rotation ticks, each row followed by its count of ticks:
The counts run from 0 to 481.
[ 29  11   6  17 -20  62   4   2  27 -25 -10 -17  10 -33 -24  12  -1 -16
 -26  10 -14   3 -14  -8 -17  20 -15  13  -6 -22  -1   8 -12 -19 -20 -16
  20 -25  -4 -10  -1  -6  17 -15  17  -9  13  10  -9  14 -11 -21  -4 -17
  11 -65   3 -19 -32] : 333
[-10  -4  -8  22  18  22   0 -23 -33 -12  14  -6   3 -36  46   7 -18  11
 -20  15 -20   6  20 -27 -22  -3   5  -4   0   8   8  -4 -15 -20 -14 -16
  22  -8  49 -33  24  19  -6 -48  19  -9  19   8 -17  29   1  -8  -1  10
 -15 -17  -4  -5 -28] : 14
[ 12 -21   2  15  10  34  -4  -1   9   0 -17 -12  -5 -37  -5   3   4 -32
 -13   8 -23  -2  24 -41  19  -2 -28  19 -17 -13  -1   1 -21 -25 -29 -34
  17   5  29 -10  24 -27  20 -21  23  -3  22   0 -18  13 -25 -26  -2 -16
   2 -23   6   8 -28] : 303
[  2 -27  13   0  17  28  31  -3 -46 -29   0  -8  17  37  -9  14   0  13
 -14  -5  -5  18  23 -13  -5 -32  -2   7   9  14   5  27 -11  -4  15 -43
  20 -17 -15  18  -8 -24 -12  24  42   8   7  10  -2  26 -10 -16  -3  25
   8 -18  14 -26  10] : 137
[-19 -15  -9 -23 -10  47  14   6   7  18   1   2  15 -10  -5  14   1 -13
 -25  11  -6  20  47 -24   5 -11 -36 -10  22  -4   0  -1 -35 -11 -12 -27
 -11   9 -10  -7  27 -14  -1  -6  29   9   0  51  11   5   3 -26  11  -9
  11  14  -3 -19 -43] : 235
[  6  -4 -24   4   8  67 -27   7   1 -30  -2 -35   0 -11  35   1  -2  -5
  -7   9  18  -9 -26 -14 -26   7  -2 -11  15  13  -5   6   0 -14 -23 -11
  18 -14  10  10   9   0  15 -23  31 -23   9   5  -4  48  14 -24  37   8
   2 -32 -10 -15   4] : 358
[ 18 -11 -15   1  30  57 -11  -7 -15 -25 -20 -36  24   3  47   9 -12  -9
 -33   3  15   2 -20  11 -16  -4 -13   0   7   5  -6 -10  12   3   2 -21
  16 -21  -6   9   9   6  20 -11  26 -11   2   2 -12  46  17 -10  21  21
  22 -37 -20 -20   1] : 360
[ 24 -17  13 -11  26  45  -5  -8 -13 -11  -8  -9  34  20  -3  11 -25  29
  17   0 -17  -4 -11 -19 -46 -28 -15 -17  19  12  18   0 -15  -1  17 -26
  37 -15  -2  24  23  -2 -12  -5  38 -15  23  22  15   5  -4 -20 -11  16
   5 -10 -12 -23  21] : 438
[ -4 -15   5 -14  -1  43  12 -11  -6  33   7  -3  10   8  -8  22 -13 -11
  -5  28 -11  19  37 -16 -14 -27 -32   9  -9   4   0  20 -23  21  16 -31
  13   2   9 -24  21 -18  15  -7  58   5  27  44  18  -9  10   0   9 -16
  22  15 -13 -27 -25] : 227
[-16   4 -16   2 -18  29  12  12  21  -5  25 -15  12  -9 -12   7   2 -13
 -26  15 -11   9  50  -4   3  -7 -16 -20  34 -12  -2  -2 -20 -14 -18 -22
 -20  -5  -5  11  53   3   6 -17  25  -4 -17  35   7  23   4 -29  14  -8
   6 -24  11 -20 -55] : 242
[ -3  24   0 -13   2  40   4  -8 -13  -1  -2  -7  11 -16   1  31   5  -6
 -36  29   5   1   7   4 -15 -41 -35 -29   2 -15  21  29 -14  -1  10 -30
   3 -22  21  -4  31   2 -10 -18  23  -4 -12  35  28 -28   9  -1  10   7
   9 -26 -31 -32 -21] : 258
[ -7  -4   8  29   1  27  12  10 -14 -31   4 -16  23 -19  10  -2   6  33
 -19  -3 -19  12  -4 -28 -49 -11 -19 -11  18   3   9 -41 -27 -25 -17 -20
 -12   1 -14   9  30 -14 -12  22  19   0  14   4 -16  28 -23 -40 -15 -16
  -7 -10   1 -14 -22] : 423
[  7 -35  -3  11  21  34 -25   6  -7 -20   7  -5   8   9   5  12 -29  20
  11  -4 -37   2  11 -15 -25 -29  12 -27  26   8  20  38  -7  -4   4 -50
  -1   0 -20   1  23   9  -7  16  32 -16 -14  40  -6   7  11 -17  19  22
 -12 -20   8 -11   0] : 172
[ 44   7 -21  15  -6  44  14   6  15 -33 -11 -23   7 -19  -5  22  -6 -13
 -26   4 -32  -4  -7  -9 -11   4 -13  13  -8  -1   7  24 -15 -22 -16 -15
  29 -17  -4 -14   0  10  24 -18  22 -24  21  29 -26  23   1  -3   3 -11
  -5 -50  -4 -23 -20] : 328
[ 13 -10  15   5 -10  14 -20  27  -2  15  -2 -12  13 -11  10 -13  17   0
  -4  10   2  -3  52 -12  11  -2 -32  -6  32  -9   1 -12  -7   7 -20 -45
   4 -10 -22  11  23 -21   6  15  54 -19  -1  34   9  36 -18 -16  33  11
  32   6   8 -12 -13] : 211
[-13 -45  25   7  26  24   4 -21 -42  -3 -18 -18  23 -15  15   6 -38  12
   2   6 -18  16  26   5 -23  -1 -14 -36  21   8   7 -23  -1   2  29 -37
  23   3  29  14  15   3  16  23  25  -4   1  26  10  25  -4   3   1  -3
   0   7  -9 -15 -23] : 463
[-12 -22   3  22  19  53  20 -18 -35 -33   7 -21 -16  -1  18  -7 -16   3
   6  10   2  22   8 -19  -7  -5 -19  18 -28   6  -7 -11  -8  -5   7 -24
 -12  -9  28   8  -8   2  -3  57  40   1  15  14 -17  23  -5  -9   8 -12
  24 -28 -22 -25   2] : 118
[-16 -11   7  25  14  30 -23  -6 -16   4  29 -27  -5 -44  33   3 -18 -14
 -19  20  -7  -8  13 -19 -26  -9   2  -6 -11  -2   2  -5 -11  -9 -26 -20
   8  -1  54 -18  28  -2 -10 -44  28   8  11 -12  -7  18   3 -22  17   0
  -9 -24  -2  -6 -47] : 8
[-16 -20  25  14  -1  38  18   0 -50 -30 -15 -15  -1 -25  23  -7  12   8
 -12  12  14  16   9 -12  -7   7 -35  -3 -16 -10  11  -1  -9 -15  10 -32
  -1 -16  19   5 -25 -11 -18  56  22   3  -1  23  -4  23 -15 -10   6  -8
  20 -26 -29 -29  -9] : 114
[  5 -25   7   8   3  34  12  -3   8  -1  -3 -24 -21 -21 -12   8 -27 -19
 -13   5 -37   3  43 -35   2  -1  -1  10   4   8  -6  12 -20 -16 -20  -9
  27 -21  33 -19  28 -27  21 -24  33 -11  19 -19  -4  11  -6 -16   1  -3
 -10 -19  13   8 -37] : 310
[ 13  -7   8   4  22  61 -27 -10  -6 -16   4 -30  15  -8  27   2 -15 -13
  -7  13  25  -5 -22  -2 -19  -2   4   9 -11  -6 -11 -12   6   0  -9 -23
  21 -24  20  12   7   9  11 -28  33  -8  20  -1  -2  33   5 -10  25  14
  28 -55  -4 -18  -1] : 365
[-19 -17  18  24  14  50  31 -22 -43 -22  -1  -5   8  -6  -8  -8   7   5
 -17   2  16  33  30 -18   7   0  -4  12  14   3  -9 -39 -19 -14  -1 -28
  -6 -20   3  20   4  -8   5  40  36   9   5   0   4  29 -25 -22  -8  16
  28 -27   1 -11  -4] : 126
[ 13  13   0   2   7  16 -12   2 -24   2 -28 -17  -2 -27   0   5  24 -11
 -17  11  16 -17  30 -37  22 -19 -27 -19   7 -18  27  26  -3 -27 -11 -22
  42 -28  42   0  20 -20  -6 -24  35 -22  -6  18   6  20 -19  -9   9  17
   9 -19 -14 -17  -3] : 290
[ 16  -9  20 -22  12  29   1  -5 -19  -4 -26  -3  46   2  -8   7  -8  35
  -3  -1   4   5  -4 -22 -30  -4 -23 -29  19 -22  16  -9 -14 -17  30 -30
  35 -23  -9  23   6  -9 -26   3  21 -10  -2  32   8  16 -10 -30 -17  12
  18 -32  -3 -31   7] : 440
[ 21 -26   3  19  23  23  11 -12  12  -5 -13 -21  -5 -23   3   6 -20 -27
 -20   4 -36   5  27 -33  21  -7 -31  32 -26  -8  -5   2 -13 -14 -12 -31
  23  -7  36 -18  22 -16  21 -21  29  -6  24  -4 -27   9  -8 -20 -12 -17
   8 -32   4   7 -28] : 304
[ 13 -35  17  -3  -7  34  -8  12 -14 -13  -4   9  22 -29 -12 -19   4  -5
  27  13   5  -8  36   2  13  19 -21 -20   7 -16  15   7 -19 -17 -14 -41
   8  -6   7  23   4  11 -15  30  26 -11   2  61   5  13 -28  -7  24   5
  16 -28  -4 -28 -14] : 477
[-16 -28  20  -2  17  23 -12 -22 -20 -20  12  -7  14 -18  38   1 -20   5
   2  17   4  19 -13 -27 -15  14  -4  20 -25 -14  -2  13  -5 -12   0 -42
  27  -9  37 -19 -13 -21 -16 -42  26  15  25   2  -7  37   6 -30   4   2
  16 -35  12  -8 -18] : 376
[ 19 -41  14  10   7  18   2   8  -6 -40  12   8   7 -14   0 -15 -17   3
  34  16 -26   4  28   3  12   6 -27   4 -18  -6   7  13 -13  -8  -3 -49
  13  -4  18  15   7  19  -5  29  31 -19  13  58 -15  20  -5  -6  16 -11
  16 -38   2 -26 -10] : 479
[ 23  -5  22  11  -1   9  -7  19 -16  10   3 -15  31   0  12   1   9  -1
 -27  18  -8   3  45   4   7 -25 -28   4  10  -7  -3  -9  -1  28  -3 -53
  10  -1 -12  12  24 -16  21  12  61  -7  14  29   6  22 -13   6  20   6
  35  13   1 -16 -20] : 216
[ -5 -14  -5  30  -3  27   4   7 -16 -17  13 -29   7  11 -24  11  12   4
   6   0  -2   4 -11 -36 -12 -19  -9 -10  -4 -24   8  22  -2 -15   8 -41
   0   2 -14  13  -8 -25 -26  21  48   2   3  23 -26  33 -11 -28  -4 -28
  14 -34  24 -35 -24] : 146
[-15   9 -14   0  10  47 -22  -5  22 -21  -1   6  -6 -26   6  11  -6 -10
 -11  17  -7   6   2 -33   0 -28 -52  -6   0 -16  15  12 -24 -25 -20 -35
 -11   2  37  -7  49  -6  -2 -13   9  -5  -6  24   8  -9   7 -44  10 -21
   1 -25 -21  -1  -9] : 267
[ -7  -5  -6  14  23  30   4 -28 -39   1  10 -17  -5 -23  32  13 -21   6
 -24  11 -17   2  27 -23 -29  -9  12  -2  -2   8   7  -5 -15 -11  -5  -3
  19 -21  44 -27  24  23 -16 -41  30  -9   9  10 -11  20   2   2   3  28
  -8 -23 -19  -9 -27] : 15
[  8 -44  12   0  35  56  10 -10 -18 -43   2 -12  23 -11  11  -1 -46  -1
   5   5 -10   5  15  21  -5  20   3 -11   4  10  -5 -21  -5  -9   4 -28
   8 -16  28  22  16  28   8  13  14  -8   9  24  -6  24  -1  -2  12  23
   9 -54  -6 -12 -13] : 94
[ -2  16   4  13  12  -4  -8  -4 -27 -26 -17  -5   9 -30  18   4  17   4
 -36  12   1   2  33 -22  20 -23 -25 -21  21  -8  24  14   4 -25 -13 -34
  33 -25  42   2  35 -24  11 -26  12 -24 -10  -3  11  28 -13 -15   3  15
   5  -9  -1  -5  -7] : 284
[ 13 -25  23   5  26  47 -26 -22 -20 -20   9  -8  25 -10  36   1 -23  -8
  -4  16   3   7 -22  -6 -20  -9  -2  23 -19   3  -4  10   1   3  -6 -45
  31  -6  29  -3  -2 -12  11 -38  30   9  38  -5   5  21   7 -13  11  17
  16 -37   2  -4  -1] : 371
[ -2   1  40  37  -9  28 -46   1  -8   7  -8  -3   6 -41  -1  -1   2   9
  -3  18  -4   4   1 -19 -30  -8 -12 -21  15 -28  16  -9   3   8   3 -61
  -7  -7   2  -3  20 -16   5  27  39 -15  -3  28  27  -5 -26   0  19  -6
  21 -16 -14  -4 -16] : 187
[ 19  -8  13  25   3  42  13 -19 -30 -11  33  -9  11  -9  -2   6 -10  16
   3  13 -13  -9  16 -18 -33 -11  25  10 -15   8   1  -4 -22  -6 -16 -19
  18 -18  15  -7  12  22 -27 -26  52   1  43  12 -13  16 -21   2  -6  31
   0 -39  11 -21 -21] : 401
[ 16  -2  10  14   0  12 -15  20   8   6  22 -37   2  10   8  -6 -10  -4
   4  23 -15  -2  47  -7   4 -21 -22   7   0  -3 -12  -4   4  27  -2 -34
   6 -22   1  10  28  -6  13   2  73 -27  13  30  -4  33  -3   3  19   1
  43 -16   5 -19 -16] : 214
[ 11 -15   8  -3  16   8 -13  17  -8   1  -4 -18   6  14  33  -1 -14   8
  -7   8 -19  10  50 -15  13 -19 -31  12  10   4  -4 -11  -4  20   4 -41
   0 -23 -13  -1  29   3   8  25  57 -31  -4  39 -13  36  -2  -3  23  16
  36  -7   5 -14  -3] : 209
[ -5 -19  11   5   3  28  28   7 -50 -16  -1  -9  16  22 -15   5  14  14
 -13  -6  12  13  25 -20   1 -21  -2  -9  13   0   4  26  -5 -10  13 -36
  18 -25 -22  21 -12 -31 -29  18  47   5  -7  11   4  29 -14 -27  -8  22
  21 -28  19 -30  -5] : 138
[ -2   3  15  21  12  33  17  -3 -25 -16  -2 -29  31  -8  -4   6  -4  38
 -28  -5  -5  11   4 -19 -49  -5 -11 -22  28  -4   4 -51 -13 -16   7 -12
   4 -20 -16  25  32 -10  -7  19  25  -6   2   0   5  30 -24 -29 -26   7
   4 -12  -2 -16 -18] : 428
[-14  -4 -15  -1  -3  50  -9   6  -3 -41 -20 -22   5 -21  41   3  -7  11
 -27   5   0  21 -18 -19 -33  11 -17 -12  34  14   7  19  -9 -28 -21 -18
  21 -17   3 -14   2 -26  17 -20   3  -7   1   1  11  46  22 -39  20  -7
  -5 -19  -1 -14  -9] : 351
[ 21 -19  18  20   7  50  10 -14 -40  -8  19  -5  25  -7   6   6  -6  10
  -9  13 -13 -13  14 -10 -35 -19  18  12 -12  13   5  -9 -28  -2 -15 -24
  21 -13   3  -3  12   9 -19 -15  48  10  41  13  -2  -1 -25   6   1  39
  -8 -25  -1 -19 -10] : 402
